In the data rows, zero lies at 4.5, halfway between 4 and 5.
Here are some points:
[4 4 4 4 4 5 5 5 4 2 7 4 5 7 5 7 9 5 1 2 2 8 2 7 8 5 4 2 0 7 2 7]
[4 4 5 4 4 4 5 5 5 4 5 5 4 5 4 4 9 5 1 2 3 7 2 7 4 4 5 5 4 5 5 5]
[4 3 5 4 4 5 5 5 7 5 4 7 2 4 2 2 8 5 1 2 5 6 2 6 5 4 6 7 0 8 3 7]
[4 4 5 4 4 5 5 5 4 3 6 4 5 6 5 7 1 4 8 6 4 4 6 3 6 5 4 3 4 5 4 5]
[6 6 3 5 5 4 4 4 2 4 5 2 7 5 7 8 9 4 2 3 3 6 3 6 4 5 3 2 9 0 6 1]
[5 5 5 5 5 5 4 4 4 3 6 4 5 6 5 7 9 5 1 3 2 7 3 6 7 5 4 1 2 5 3 6]
[6 7 2 6 6 4 4 3 2 1 8 2 7 8 7 9 3 4 5 5 6 3 5 4 7 5 4 2 2 5 3 5]
[5 5 5 5 5 4 4 5 4 3 6 4 5 6 5 7 8 5 2 3 3 7 3 6 6 5 4 3 2 6 3 6]
[3 3 6 4 4 5 5 5 5 9 0 5 4 0 4 0 0 3 9 7 7 1 7 2 2 4 5 6 9 2 6 2]
[3 2 6 4 4 5 5 6 6 5 4 6 3 4 3 3 9 8 1 1 2 9 1 8 4 4 5 5 4 5 4 5]
[4 3 6 4 4 5 5 5 5 4 5 5 4 5 4 5 5 5 6 5 2 8 5 4 5 5 4 3 5 4 4 5]
[3 3 6 4 4 5 5 5 5 8 1 5 4 0 4 0 1 3 7 6 5 3 7 3 2 4 5 7 9 3 6 2]
[4 4 5 4 4 5 5 5 4 8 1 4 5 1 5 2 1 3 7 6 6 2 6 3 2 4 4 6 9 2 6 2]
[4 3 6 4 4 5 5 5 5 4 5 5 4 5 4 4 9 5 2 3 2 8 3 6 5 4 5 5 3 5 4 5]
[3 2 7 3 3 5 5 6 5 1 8 5 4 8 4 6 3 6 8 6 3 7 6 3 6 5 5 4 0 6 3 6]
[4 3 5 4 4 5 5 5 5 7 3 5 4 3 4 2 3 4 6 6 5 4 6 3 4 4 5 5 6 4 5 4]
[3 3 6 4 4 5 5 6 6 4 5 6 3 5 3 3 9 8 1 1 2 9 1 8 5 4 5 5 2 6 4 5]
[6 6 3 6 5 4 4 4 4 5 3 4 5 3 5 4 6 4 2 3 5 4 3 6 2 5 5 6 9 2 6 2]
[4 3 6 4 4 5 5 5 5 6 3 5 4 3 4 2 4 4 5 5 4 5 5 4 4 4 5 5 5 4 5 4]
[4 4 6 4 4 5 5 5 5 3 6 5 4 6 4 6 9 6 1 2 2 8 2 7 7 5 4 3 0 7 3 7]
[3 2 7 3 3 5 5 6 6 4 5 6 3 5 3 3 2 4 8 7 3 5 7 2 6 5 5 4 1 6 4 6]
[6 7 2 6 6 4 3 3 2 1 8 2 7 8 7 9 3 3 5 6 5 2 5 3 7 5 4 2 3 5 4 5]
[3 2 7 3 3 5 5 6 6 3 6 6 3 6 3 5 3 5 8 6 3 7 6 3 6 5 4 3 2 5 4 5]
[5 5 4 5 5 5 4 4 8 6 3 8 1 3 1 0 0 4 4 5 9 0 4 4 3 2 7 9 0 9 3 9]
[3 2 7 4 3 5 6 6 6 3 6 6 3 6 3 4 0 5 9 6 5 5 6 3 6 4 5 5 0 7 3 7]
[6 6 3 5 5 4 4 4 3 4 5 3 6 5 6 7 0 3 8 7 7 1 7 2 5 5 4 3 6 3 5 4]
[5 5 4 5 5 4 4 5 4 4 5 4 5 5 5 6 5 6 5 4 4 7 4 5 5 5 4 4 4 5 4 5]
[3 1 7 3 3 5 5 6 5 2 7 5 4 7 4 6 3 7 9 6 2 9 6 3 6 5 5 4 1 6 3 6]
[5 5 4 5 5 5 4 4 4 5 4 4 5 4 5 5 9 5 2 3 1 9 3 6 7 6 3 0 6 3 4 4]
[5 6 3 5 5 4 4 4 4 5 4 4 5 4 5 4 6 4 2 4 5 4 4 6 2 4 4 5 9 2 6 2]
[3 3 6 4 4 5 5 5 7 4 5 7 3 5 3 3 9 7 1 2 2 9 2 7 5 4 5 5 1 6 3 6]
[3 3 6 4 4 5 5 5 6 4 5 6 3 5 3 3 9 7 1 2 1 9 2 7 5 4 5 5 1 6 4 6]
[7 8 2 6 6 4 3 3 2 2 7 2 7 7 7 9 0 3 7 7 7 1 7 2 6 5 4 2 4 4 4 5]
[5 5 4 5 5 4 4 4 3 5 4 3 6 4 6 6 9 5 2 3 2 8 3 6 5 6 3 1 9 1 5 2]
[4 4 5 4 4 5 5 5 7 5 4 7 2 4 2 2 8 6 2 2 4 6 3 6 4 4 5 7 0 7 4 6]
[5 5 4 5 5 4 4 4 4 4 5 4 5 5 5 6 9 5 2 3 2 7 3 6 6 5 3 1 5 4 4 4]
[5 5 4 5 5 4 4 4 3 6 3 3 6 3 6 4 5 5 4 4 4 5 4 5 4 5 4 3 9 1 6 2]
[5 5 4 5 5 5 4 4 3 1 7 3 6 7 6 9 9 4 1 3 2 6 3 6 8 5 4 2 0 6 3 7]
[3 3 6 4 4 5 5 5 6 8 1 6 3 1 3 0 2 4 7 6 5 3 6 3 2 4 5 7 9 3 6 3]
[3 3 6 4 4 5 5 5 5 9 0 5 4 0 4 0 0 3 8 7 6 2 7 2 2 4 5 6 9 3 6 2]
[4 4 5 4 4 5 5 5 4 4 5 4 5 5 5 5 8 6 3 3 2 9 3 6 6 5 4 1 5 4 4 4]
[4 4 5 4 4 5 5 5 5 5 4 5 4 4 4 3 7 5 2 3 5 5 3 6 3 4 5 7 5 5 5 4]
[6 7 2 6 6 4 3 3 2 3 6 2 7 6 7 8 1 3 6 6 7 1 6 3 5 5 4 3 7 3 5 3]
[4 4 5 4 4 5 5 5 7 6 3 7 2 3 2 1 4 6 3 3 5 4 3 6 3 3 6 8 1 7 4 6]
[5 6 3 5 5 4 4 4 5 4 4 5 4 4 4 4 0 3 5 5 8 0 5 4 4 4 6 7 1 7 4 6]
[3 2 7 3 3 5 5 6 6 3 6 6 3 6 3 5 5 6 6 4 3 8 4 5 5 4 5 5 3 5 4 5]
[3 3 6 4 4 5 5 5 6 5 4 6 3 4 3 2 8 6 3 3 3 8 3 6 4 4 5 6 3 5 4 5]
[6 7 2 6 6 4 4 3 3 3 6 3 6 6 6 8 1 3 6 6 6 2 6 3 6 5 3 2 7 3 5 4]
[5 5 4 5 5 4 4 4 7 6 3 7 2 3 2 0 0 3 4 5 9 0 5 4 2 2 7 9 0 9 4 7]
[4 3 6 4 4 5 5 5 6 4 5 6 3 5 3 3 2 5 6 5 6 4 5 4 5 4 5 6 1 7 4 6]
[3 2 6 4 4 5 5 6 6 5 4 6 3 4 3 3 9 7 2 2 1 9 2 7 4 4 5 6 4 5 5 5]
Then 12 other points, each followed by its number:
[5 5 4 5 5 4 4 4 4 2 7 4 5 7 5 8 9 5 1 3 2 7 3 6 8 5 4 2 0 6 3 7] 0
[3 3 6 4 4 5 5 5 5 9 0 5 4 0 4 0 0 3 8 7 6 1 7 2 2 4 5 7 9 2 6 2] 1
[4 4 5 4 4 5 4 5 4 3 7 4 5 7 5 8 9 4 1 3 2 7 3 6 7 5 4 2 0 6 3 6] 2
[5 5 4 5 5 5 5 4 7 6 3 7 2 3 2 0 1 4 4 4 9 0 4 5 3 3 7 9 0 9 4 7] 3
[7 9 1 6 6 4 3 3 1 1 8 1 8 8 8 9 0 2 8 7 8 0 7 2 6 5 4 1 5 4 4 4] 4
[4 4 5 4 4 5 5 4 4 5 4 4 5 4 4 4 9 5 3 3 1 8 3 6 6 6 3 0 7 2 4 3] 5
[4 3 6 4 4 5 5 5 6 8 1 6 3 1 3 0 1 4 6 6 7 2 6 3 2 4 5 8 6 4 6 4] 6
[4 3 5 4 4 5 5 5 6 8 1 6 3 1 3 0 1 4 6 6 7 1 6 3 2 4 5 8 6 5 6 4] 7
[6 6 3 5 5 4 4 4 4 6 3 4 5 4 5 4 5 4 2 4 6 2 4 5 1 4 5 8 8 3 6 3] 8
[3 3 6 4 4 5 5 5 5 9 0 5 4 0 4 0 0 3 8 7 6 2 7 2 2 4 5 6 9 3 6 2] 9
[5 5 4 5 5 4 4 4 7 6 3 7 2 3 2 0 1 4 3 4 9 0 4 5 2 3 7 9 0 9 4 7] 10
[3 3 6 4 4 5 5 5 6 4 5 6 3 5 3 3 8 6 4 3 2 8 3 5 5 4 5 4 1 6 4 6] 11
Which of these numbered points is nearest to each point below, looking only along the 2 directions in which the first points spread most? Its number follows each.
[5 5 5 5 5 4 4 4 4 1 8 4 5 7 5 9 9 5 1 3 3 7 2 6 8 5 4 1 0 7 2 7] > 0
[4 4 5 4 4 5 5 5 6 5 4 6 3 4 3 2 8 7 2 2 4 7 2 7 3 4 6 7 2 6 4 5] > 11
[4 3 5 4 4 5 5 5 5 3 7 5 4 7 4 7 6 5 5 5 2 7 5 4 6 5 4 2 2 5 3 5] > 5
[5 5 4 4 5 4 4 4 4 3 6 4 5 6 5 6 9 6 2 3 2 8 3 6 7 5 4 2 2 5 3 6] > 2
[4 3 6 4 4 5 5 5 5 9 0 5 4 0 4 0 0 3 8 7 6 2 7 2 1 4 5 7 9 3 6 2] > 1
[5 5 4 5 5 4 4 4 4 3 6 4 5 6 5 7 7 4 2 4 4 5 3 5 6 5 4 3 3 5 4 5] > 5
[5 5 4 5 5 4 4 4 7 6 3 7 2 3 2 1 2 3 3 4 9 0 4 5 2 2 7 9 0 9 4 7] > 10
[3 3 6 4 4 5 5 5 6 8 1 6 3 1 3 0 1 4 7 6 5 3 7 3 2 4 5 7 9 3 6 2] > 7
[4 4 5 4 4 5 5 5 5 8 1 5 4 1 4 0 1 4 6 6 6 2 6 4 2 4 5 6 9 2 6 2] > 9
[3 2 6 4 4 5 5 6 5 5 4 6 4 4 3 3 9 7 2 2 1 9 2 7 4 4 5 6 4 5 5 5] > 11
[3 2 6 3 3 5 5 6 6 5 4 6 3 3 3 2 2 4 8 6 4 4 6 3 4 4 5 5 4 5 5 4] > 3
[4 4 5 4 4 4 4 5 4 4 4 4 5 4 5 5 9 4 3 4 2 7 3 5 6 6 3 0 8 2 5 3] > 5
[5 5 4 5 5 4 4 4 4 4 5 5 5 5 5 5 7 5 2 3 4 5 3 6 5 5 4 4 5 4 5 4] > 5
[4 3 6 4 4 5 5 4 5 9 0 5 4 0 4 0 0 3 8 7 6 1 7 2 2 4 5 7 9 3 6 2] > 1
Now 12 new points, numbered from 0 again:
[6 6 3 5 5 4 4 4 3 4 5 3 6 5 6 7 0 3 7 7 6 1 7 3 5 5 4 3 6 3 5 4] 0
[4 4 5 4 5 5 4 5 4 4 5 4 5 5 5 6 6 4 4 5 4 5 5 4 5 5 4 4 4 5 4 5] 1
[6 7 2 6 6 4 4 3 4 3 6 4 5 6 5 7 0 3 7 7 9 0 7 2 5 5 5 4 2 6 4 6] 2
[5 5 4 5 5 4 4 4 4 4 5 4 5 5 5 6 9 5 2 3 2 8 3 6 7 5 3 1 5 4 4 4] 3
[7 8 1 6 6 4 3 3 1 1 8 2 7 8 7 9 0 3 7 7 7 0 7 2 6 5 3 2 4 4 4 5] 4
[4 4 5 4 5 5 5 5 7 6 3 7 2 3 2 0 2 5 4 4 8 1 4 5 3 3 6 9 0 8 4 7] 5
[5 5 4 5 5 5 4 4 3 4 5 4 5 5 5 6 9 6 1 2 2 9 2 7 5 5 4 3 7 3 5 3] 6
[6 7 3 5 5 4 4 3 3 2 7 3 6 7 6 8 2 4 6 5 6 3 5 4 5 5 4 3 5 4 4 4] 7
[4 3 6 4 4 5 5 5 5 9 0 5 4 0 4 0 0 3 8 7 6 2 7 2 1 4 5 7 9 3 6 2] 8
[3 3 6 4 4 5 5 6 6 5 4 6 3 4 3 3 9 7 2 2 1 9 2 7 4 4 5 7 3 5 4 5] 9
[5 6 3 5 5 4 4 4 3 5 4 3 6 4 6 6 9 5 2 3 3 7 3 6 4 5 3 2 9 1 6 1] 10
[3 3 6 4 4 5 5 6 5 6 3 5 4 3 4 2 2 4 8 6 4 4 6 3 3 4 5 6 6 4 5 4] 11
Which of these numbered points is nearest to each point below, looking only along the 2 directions in which the first points spread most? Its number follows each.
[3 3 6 3 4 5 5 6 5 5 4 6 3 4 3 3 9 8 2 2 1 9 1 8 4 4 5 6 4 5 4 5] > 9
[5 5 4 5 5 4 4 4 4 4 5 4 6 5 6 6 9 5 2 3 2 7 3 6 6 5 3 1 6 3 4 4] > 3
[3 3 6 4 4 5 5 5 5 9 0 5 4 0 4 0 0 3 8 7 6 2 7 2 2 4 5 7 9 3 6 2] > 8
[6 6 3 5 5 4 4 4 3 4 5 3 6 5 6 7 0 3 7 7 7 1 7 2 4 5 4 4 7 3 5 3] > 0
[3 2 7 3 3 5 6 6 6 3 6 5 3 6 3 4 3 5 8 6 2 7 6 3 6 5 4 3 2 5 4 6] > 1
[5 5 4 5 5 4 4 4 3 5 4 3 6 4 6 6 9 5 2 3 3 7 3 6 5 6 3 1 9 1 6 2] > 10
[5 5 4 5 5 4 4 4 3 5 4 3 6 4 6 5 9 5 2 3 2 7 3 6 5 6 3 1 9 1 6 1] > 10
[4 4 5 4 4 5 4 5 4 5 4 4 5 4 5 5 9 6 2 2 2 8 2 7 5 5 4 3 7 3 5 3] > 6
[3 2 6 4 4 5 5 5 7 4 5 7 2 5 2 3 9 8 1 1 1 9 1 8 5 4 5 5 2 6 4 6] > 9
[3 3 6 4 4 5 5 5 5 3 6 5 4 6 4 5 4 5 7 5 3 6 5 4 6 5 4 3 3 5 4 5] > 1
[5 6 3 5 5 4 4 4 2 5 4 2 7 4 7 7 9 5 2 3 2 8 3 6 4 5 3 2 9 1 6 2] > 10
[5 5 4 5 5 4 4 4 4 6 3 4 5 3 5 4 0 3 8 7 7 1 7 2 3 5 4 5 8 3 6 3] > 2
[5 5 4 5 5 4 4 4 3 6 3 4 6 3 6 4 0 3 9 7 7 0 7 2 3 5 4 5 8 3 6 3] > 2
[6 7 3 5 5 4 4 3 3 2 7 3 6 7 6 8 2 4 6 5 6 3 5 4 6 5 4 2 4 4 4 5] > 7
